(in the rows, 100 means zero)
Each path below is one point turned by a fixed rotation once a step. After each direction that follows a path, write how fast that rotation turns it, in degrees each step (0 if it stays still).
Each turn is a multiple of 5 degrees from 10 to 175, or 0.
Each row of a path follows its step; steps can be skipped.
path 1
step 0: 99 91 91 121 88 95 108 82 78 100 90 85 93 85 110 117 105 86 129 108 94
 99 116 118 109 103 94 112 114 94 97 80 100 105 110 90 88 91 109 97 76
 85 113 95 101 119 102 93 98 112 118
step 5: 108 95 103 111 121 87 88 94 94 101 89 93 72 87 101 88 128 129 110 97 100
 99 104 96 90 90 107 104 99 107 99 98 108 104 100 105 112 79 81 83 101
 93 121 110 109 107 101 70 90 85 100
step 8: 91 113 95 106 92 96 100 94 65 97 97 112 91 96 98 101 107 109 99 66 89
 102 95 97 102 103 104 101 85 99 83 115 87 115 95 96 104 73 107 111 89
 118 114 79 120 79 110 109 92 95 102
step 9: 81 105 101 102 75 122 95 116 94 95 110 113 94 112 87 111 101 93 130 111
 112 96 99 106 102 94 103 93 106 89 98 82 107 76 120 90 115 107 99 111
 93 122 92 109 101 105 111 106 80 83 87
step 15: 120 98 115 110 109 99 99 115 125 92 107 119 121 84 78 88 108 111 98 92
 100 98 91 103 84 94 101 78 113 111 110 99 102 101 89 105 103 81 103 120
 114 94 78 92 81 91 95 89 108 89 106
step 22: 95 101 93 71 115 84 107 82 92 94 108 93 91 88 111 117 123 89 106 92 98
 100 101 108 84 106 98 99 111 122 91 89 98 82 107 97 96 87 113 95 108 98
 128 108 100 118 94 105 82 85 122
step 28: 111 99 93 96 95 100 113 109 119 120 68 102 91 99 89 84 88 85 100 104 92
 78 101 95 87 98 107 91 78 103 92 87 97 90 104 117 96 95 76 80 83 115 88
 104 97 123 105 106 103 97 104
Directions:
92 100 97 94 100 100 102 99 100 97 101 96 98 107 101 101 99 99 99 104
 103 109 100 101 96 96 99 99 101 92 107 102 98 98 104 100 98 104 96 109
 103 103 101 103 101 104 99 99 104 95 99 : 145
104 104 106 104 102 102 99 103 105 94 103 100 93 101 105 95 101 100 98
 104 104 103 100 102 98 103 103 100 104 100 100 87 103 100 99 100 104 95
 101 103 99 100 101 95 104 105 98 102 102 97 103 : 65
100 100 105 102 100 105 102 97 101 99 96 99 104 105 103 105 96 102 106
 92 96 98 98 99 95 99 102 104 103 99 99 95 97 99 104 101 100 104 99 100
 101 99 97 99 91 101 89 101 98 98 101 : 120
101 106 104 100 101 97 98 97 100 102 91 99 96 98 100 102 98 99 97 94 97
 101 104 105 104 100 98 108 97 98 100 99 98 94 96 98 100 96 102 104 102
 103 102 105 97 109 108 102 98 101 101 : 130
101 101 97 101 100 101 101 97 103 98 104 100 98 106 106 107 98 102 101
 92 102 97 98 97 99 101 102 97 92 98 102 103 103 104 95 99 99 96 101 99
 98 96 104 104 108 105 98 93 98 102 105 : 130
path 2
step 2: 109 117 102 121 96 124 128 119 100 92 98 101 121 112 111 94 97 92 82 115
 115 91 98 119 106 99 107 99 97 91 96 100 99 112 110 113 118 88 82 96
 105 82 103 94 93 111 91 88 79 105 109
step 3: 108 112 108 102 87 89 85 94 97 98 108 78 89 63 76 88 92 93 75 104 94 87
 101 96 106 87 84 108 95 92 106 107 103 120 103 92 92 93 79 92 93 89 83
 114 100 109 103 92 95 101 106
step 5: 89 89 116 117 90 107 96 115 108 96 105 92 109 117 97 82 100 99 67 95 111
 86 105 92 94 91 101 84 96 119 115 99 95 92 95 100 101 94 99 105 128 97
 84 74 94 95 94 94 94 114 121
step 17: 90 78 91 91 103 97 101 97 95 101 99 87 98 95 82 90 114 82 88 111 103 101
 96 96 100 111 70 103 106 84 112 115 106 100 112 109 82 74 89 88 119 96
 125 84 107 105 84 91 89 104 97
step 18: 93 102 104 106 109 111 89 121 94 116 97 110 103 100 100 99 117 86 116
 125 95 93 99 97 106 98 92 107 94 96 124 108 78 111 81 119 117 101 84 97
 106 98 81 108 107 131 113 116 95 97 97
step 23: 112 88 123 107 110 93 93 117 96 105 91 97 114 98 95 91 95 86 85 113 100
 84 85 120 88 96 90 113 116 111 112 111 107 111 103 123 123 90 97 94 122
 105 88 83 104 104 106 92 102 79 99
step 29: 107 112 119 106 110 88 98 100 100 100 107 104 96 83 100 87 100 86 91 127
 92 102 88 99 124 101 97 92 92 83 92 99 115 114 101 112 104 80 119 99 95
 98 86 113 92 126 88 70 94 91 106
Directions:
107 93 102 95 97 98 104 106 102 95 100 99 95 99 102 100 104 102 103 94
 105 104 102 97 99 97 102 99 100 104 96 98 105 105 100 105 103 93 102
 104 99 104 101 99 97 100 100 103 97 104 94 : 120
101 102 102 102 105 99 98 99 95 99 96 102 102 106 100 100 101 99 100 98
 98 98 105 99 99 100 98 100 90 100 100 100 98 98 97 100 105 104 102 108
 94 96 105 102 101 99 108 99 100 109 93 : 125
102 102 102 100 99 92 101 106 98 92 99 102 101 101 94 99 101 96 98 101
 96 102 94 104 98 99 101 97 99 105 100 96 96 96 98 95 100 101 96 102 107
 102 94 105 107 97 101 103 97 99 99 : 160
105 102 101 97 102 104 97 102 99 95 103 99 105 96 102 97 103 97 104 99
 99 104 103 99 97 96 96 106 101 95 97 104 99 99 108 100 110 98 97 94 101
 96 99 104 106 105 102 98 102 98 99 : 70
100 101 103 101 102 96 102 100 96 100 100 93 97 98 102 100 98 105 97 102
 94 99 98 101 96 100 101 103 91 99 98 100 109 105 102 99 99 99 100 97 98
 105 101 102 100 96 107 94 99 90 99 : 110
93 102 97 97 101 104 100 107 101 102 93 105 100 99 106 90 98 100 102 104
 99 98 100 97 97 99 101 97 100 103 98 105 105 96 102 101 99 102 96 101
 103 99 96 95 99 98 104 106 97 100 97 : 85
path 3
step 1: 105 106 100 100 95 131 109 89 116 92 106 108 86 104 125 93 101 130 94 93
 86 95 110 119 122 109 75 122 83 95 108 90 96 91 95 89 74 104 104 96 115
 118 110 99 89 113 94 92 101 112 81
step 5: 92 96 95 104 119 92 115 90 119 77 88 96 121 96 115 87 89 107 118 99 86
 89 98 111 78 120 100 119 98 99 107 67 87 83 84 109 102 91 88 78 100 107
 103 95 121 96 100 90 115 107 77
step 10: 115 82 89 68 74 107 78 80 106 96 109 98 84 96 104 93 110 96 100 88 79 82
 96 115 73 87 96 104 103 107 78 79 107 103 112 82 96 87 96 106 102 83
 113 97 120 104 110 110 105 111 94
step 12: 115 87 119 91 110 120 82 89 109 103 92 88 108 106 97 99 95 114 102 94 89
 122 115 109 62 101 85 103 102 80 77 76 93 97 98 99 107 97 72 81 113 100
 116 120 100 100 96 103 107 93 114
step 19: 108 105 90 109 98 99 104 85 110 97 123 72 87 111 90 118 100 115 108 104
 108 101 102 94 89 95 106 91 117 114 91 84 94 112 90 106 116 102 94 64
 104 101 82 138 117 93 105 105 126 105 99
step 25: 106 90 116 93 113 113 98 82 116 106 108 101 104 115 83 126 83 102 104
 125 89 98 95 93 71 102 90 90 93 114 95 88 104 111 84 83 135 114 99 88
 116 88 118 99 100 98 94 106 96 121 106
step 29: 108 102 101 98 72 99 84 98 117 111 108 86 75 104 102 108 89 104 91 103
 77 103 93 95 74 85 105 82 75 97 90 74 100 119 90 84 84 78 95 109 112 80
 110 122 105 107 104 101 111 91 102
Directions:
98 98 105 101 95 105 103 98 102 100 100 102 98 99 102 103 98 103 100 98
 98 106 96 102 99 101 100 95 92 103 105 107 104 102 99 98 104 99 106 103
 97 101 101 97 105 94 92 102 99 94 98 : 155
100 105 95 101 103 94 105 98 102 96 101 100 100 98 97 98 97 107 104 99
 105 95 106 97 107 99 98 99 91 99 106 98 95 99 100 99 101 102 103 97 101
 99 104 102 106 99 97 94 98 102 98 : 175
102 100 103 99 98 102 101 99 98 104 97 96 98 99 102 100 97 98 101 100
 102 98 102 105 100 106 104 106 97 92 105 97 98 100 99 99 99 101 100 100
 105 103 97 89 99 104 102 93 103 92 96 : 170
103 97 101 101 97 101 103 100 97 98 108 107 94 95 104 100 102 101 103 93
 102 93 98 102 101 96 104 95 104 95 105 99 97 98 109 100 101 97 100 102
 102 101 100 99 93 100 99 101 100 104 97 : 110
path 4
step 1: 104 100 99 85 113 117 119 78 94 115 110 87 85 108 112 107 107 100 93 88
 98 81 81 102 94 105 132 115 89 102 102 108 92 106 101 105 93 100 90 97
 109 83 116 113 110 81 103 106 88 123 89
step 2: 97 101 101 80 111 115 86 108 108 103 124 117 125 107 89 86 103 95 101
 104 88 113 105 109 100 88 107 109 118 107 95 108 91 97 87 102 93 72 93
 104 99 130 121 113 110 97 105 107 107 85 112
step 8: 102 83 93 92 127 105 90 93 108 118 90 93 108 107 95 108 101 118 113 111
 96 115 107 105 88 111 113 110 113 97 97 95 102 105 81 107 74 99 82 86
 111 120 108 93 106 73 110 108 94 105 117
step 13: 81 95 111 91 108 110 99 109 105 97 97 107 105 98 110 103 96 108 97 84
 116 108 103 107 106 88 112 105 99 95 99 94 96 85 103 134 120 76 91 93
 107 112 137 98 115 89 95 100 117 82 105
step 14: 95 72 100 95 104 105 94 111 119 117 93 83 102 89 81 111 84 113 90 97 86
 94 107 104 68 92 123 100 100 96 100 103 119 103 94 81 88 104 93 114 110
 106 97 95 99 100 115 89 85 85 90
step 19: 82 85 88 99 112 107 106 96 108 99 96 84 107 89 116 107 94 101 115 104
 110 97 106 100 86 115 117 86 96 95 104 106 90 92 102 124 86 80 85 77
 127 105 118 79 78 101 98 100 95 105 106
step 24: 93 97 110 84 110 107 91 80 100 114 88 92 104 101 90 124 89 118 105 98
 129 87 94 117 99 90 103 119 121 98 110 94 79 91 94 105 113 85 107 99 96
 101 112 93 99 91 79 109 114 102 82
Directions:
96 95 100 105 102 97 104 101 96 102 107 101 103 99 96 94 96 98 101 99 98
 98 98 96 98 96 93 102 99 103 98 104 104 98 95 105 105 100 104 99 98 105
 97 104 104 99 96 103 98 102 107 : 140
96 95 102 100 102 103 93 98 91 99 101 97 98 104 97 106 105 100 99 104
 103 97 101 97 97 102 98 100 90 104 97 102 98 103 100 100 98 98 102 94
 104 94 98 101 98 96 102 103 98 94 100 : 160
103 103 95 98 102 105 99 100 105 96 105 104 102 106 95 97 97 99 102 99
 103 101 95 106 104 97 96 98 91 100 93 97 98 103 99 99 102 102 105 101
 97 99 105 96 102 100 104 98 98 100 103 : 135
96 104 98 104 107 96 99 94 99 97 100 101 98 101 101 101 96 102 100 105
 102 100 106 100 96 106 104 101 99 98 102 98 99 96 98 103 99 106 108 105
 102 100 107 102 97 96 100 101 95 108 99 : 160
94 100 97 95 90 101 100 102 99 96 98 102 105 107 98 101 102 105 97 97 98
 101 100 98 93 95 93 99 103 97 100 100 97 96 99 100 100 102 105 102 107
 101 101 101 103 99 102 100 104 104 95 : 100
103 97 99 100 98 96 95 102 101 100 96 103 97 103 92 97 95 93 99 102 96
 95 101 104 101 100 100 97 105 96 106 96 99 97 101 97 98 103 101 96 103
 94 96 103 104 95 100 95 96 99 105 : 125
path 5
step 10: 115 84 90 105 78 127 96 97 77 104 104 99 95 107 94 100 89 108 75 99 101
 118 89 116 110 90 78 111 113 90 97 94 105 83 116 126 87 87 80 97 100
 109 117 74 102 99 100 100 96 102 90
step 11: 96 112 97 96 108 125 96 106 91 114 113 89 105 99 98 120 83 107 100 115
 101 98 140 119 96 89 109 117 102 96 117 99 93 121 115 102 94 95 70 103
 98 109 112 77 103 108 92 85 92 89 107
step 16: 94 123 108 115 112 122 93 103 93 103 116 107 79 104 114 104 88 112 105
 121 105 105 111 99 106 81 94 93 88 88 102 105 101 107 126 110 96 94 77
 98 107 110 113 69 103 103 82 97 80 117 85
step 18: 114 90 85 98 95 99 114 125 97 87 114 99 87 111 114 125 98 119 95 101 114
 89 94 96 108 100 94 105 102 102 117 110 132 125 119 109 87 108 83 113
 85 87 90 116 106 93 93 92 94 118 101
step 24: 97 86 70 99 95 109 104 94 94 106 119 90 93 129 95 123 95 102 81 83 89
 108 110 95 93 92 103 110 115 91 101 91 106 106 102 113 105 97 69 95 76
 94 83 90 79 99 86 84 96 110 112
step 25: 93 71 96 97 96 96 100 102 108 98 97 71 95 128 102 92 102 102 101 100 107
 80 134 122 111 89 96 105 95 83 89 115 114 105 101 107 100 98 84 92 98
 112 116 76 112 109 81 87 106 109 94
step 28: 102 91 110 98 89 112 92 92 87 108 97 86 101 92 105 117 96 112 97 101 120
 105 96 114 98 81 95 111 121 101 103 91 101 100 140 114 106 96 81 111 87
 121 120 71 119 103 109 115 96 102 114
Directions:
103 102 101 98 104 104 96 101 98 100 100 100 100 102 104 107 98 97 103
 103 97 99 102 100 98 100 105 101 93 100 103 98 99 100 101 100 95 98 108
 102 96 97 100 93 101 96 100 106 104 109 108 : 145
95 99 100 100 98 99 102 102 98 100 98 92 99 98 95 104 104 98 104 103 104
 98 101 107 96 107 101 98 102 98 95 99 97 104 106 99 98 96 104 98 98 107
 102 110 101 97 102 104 100 102 102 : 130
107 99 98 96 105 97 95 98 100 106 99 96 101 100 95 106 100 107 97 103 97
 97 100 96 92 97 97 101 97 103 98 103 99 97 100 107 103 94 99 94 96 104
 101 100 97 101 103 99 97 96 99 : 80
103 98 98 96 102 99 103 102 90 99 105 103 103 99 104 100 100 97 99 98
 103 95 95 100 98 99 91 103 106 102 98 100 101 104 99 96 102 96 108 104
 99 98 101 100 100 107 105 98 96 104 101 : 80
path 6
step 0: 90 98 120 106 95 105 108 112 93 94 105 105 87 85 104 89 95 88 119 101 90
 99 94 97 113 117 95 102 116 100 87 100 98 99 81 105 81 84 103 123 79
 120 108 106 124 97 78 104 95 103 96
step 6: 98 102 113 94 105 111 93 85 84 104 91 88 104 99 99 122 98 104 108 117 95
 119 82 110 119 115 92 102 94 84 95 89 97 94 96 99 80 87 89 107 83 112
 95 85 126 96 73 99 99 98 101
step 16: 90 98 103 114 111 106 95 97 90 108 106 122 99 76 104 100 95 86 111 107
 112 112 98 98 112 103 104 95 112 96 100 92 77 96 96 106 79 80 92 115 89
 117 115 111 119 82 77 96 84 98 106
step 17: 127 96 111 106 86 119 104 100 81 87 92 96 116 73 98 100 89 110 113 98
 106 98 111 121 101 86 93 96 107 106 90 103 102 109 104 112 105 96 106
 105 71 113 107 107 109 90 83 102 106 95 111
step 22: 99 101 116 108 96 116 87 96 92 95 95 102 95 101 91 115 94 108 119 132
 109 102 88 106 107 105 103 103 96 103 99 100 102 95 80 111 89 88 95 103
 77 102 111 109 120 111 63 99 106 95 92
step 25: 106 109 117 100 111 110 90 82 80 95 95 108 93 85 102 125 101 93 108 120
 100 105 97 88 119 107 86 97 102 100 88 110 92 95 98 99 87 85 87 113 89
 103 117 102 116 102 81 86 102 74 97
step 28: 104 110 132 100 102 110 97 97 91 98 97 102 92 78 101 98 81 94 105 119 96
 109 92 93 117 107 75 107 97 97 99 92 93 107 99 86 93 88 95 112 94 113
 110 96 121 115 93 69 92 106 99
Directions:
105 100 96 104 102 99 106 103 100 96 104 101 104 99 99 93 102 102 101 97
 97 98 93 96 96 99 104 98 100 98 103 99 103 98 103 94 99 98 101 93 95
 101 109 100 108 96 97 103 103 98 99 : 20
101 101 100 102 100 97 101 102 96 102 100 103 103 91 98 105 100 97 97
 108 100 98 100 98 97 98 103 102 99 108 107 96 96 97 96 100 100 93 97 95
 97 96 101 104 97 104 106 96 102 100 102 : 120
103 100 103 96 98 99 100 99 97 101 99 106 105 98 97 97 103 107 98 94 105
 99 105 100 100 93 98 103 103 99 101 98 100 104 102 109 98 96 109 96 105
 98 101 97 101 101 102 106 101 99 103 : 115
101 93 97 106 98 104 97 100 96 100 95 99 96 102 100 99 99 100 102 102
 106 99 103 99 96 97 99 98 106 105 101 101 100 99 98 100 105 103 103 103
 100 99 102 109 97 96 95 104 103 90 100 : 80
98 99 104 96 99 98 101 99 103 97 104 97 102 105 101 100 104 105 102 108
 103 97 99 104 105 104 98 104 107 102 104 101 107 107 99 99 96 102 95 96
 95 99 100 103 95 96 100 104 104 102 101 : 85
100 106 103 100 109 100 102 105 104 101 102 97 101 103 101 98 101 103 91
 104 110 99 102 99 103 99 95 97 98 103 100 100 100 96 101 101 99 104 101
 99 102 99 102 98 103 104 95 93 104 95 99 : 110
96 96 94 101 104 99 103 101 95 100 101 100 108 98 101 106 105 103 106 99
 101 97 97 98 104 103 98 99 101 98 98 102 95 104 96 99 94 103 100 103
 108 96 99 102 105 97 105 96 101 96 94 : 155
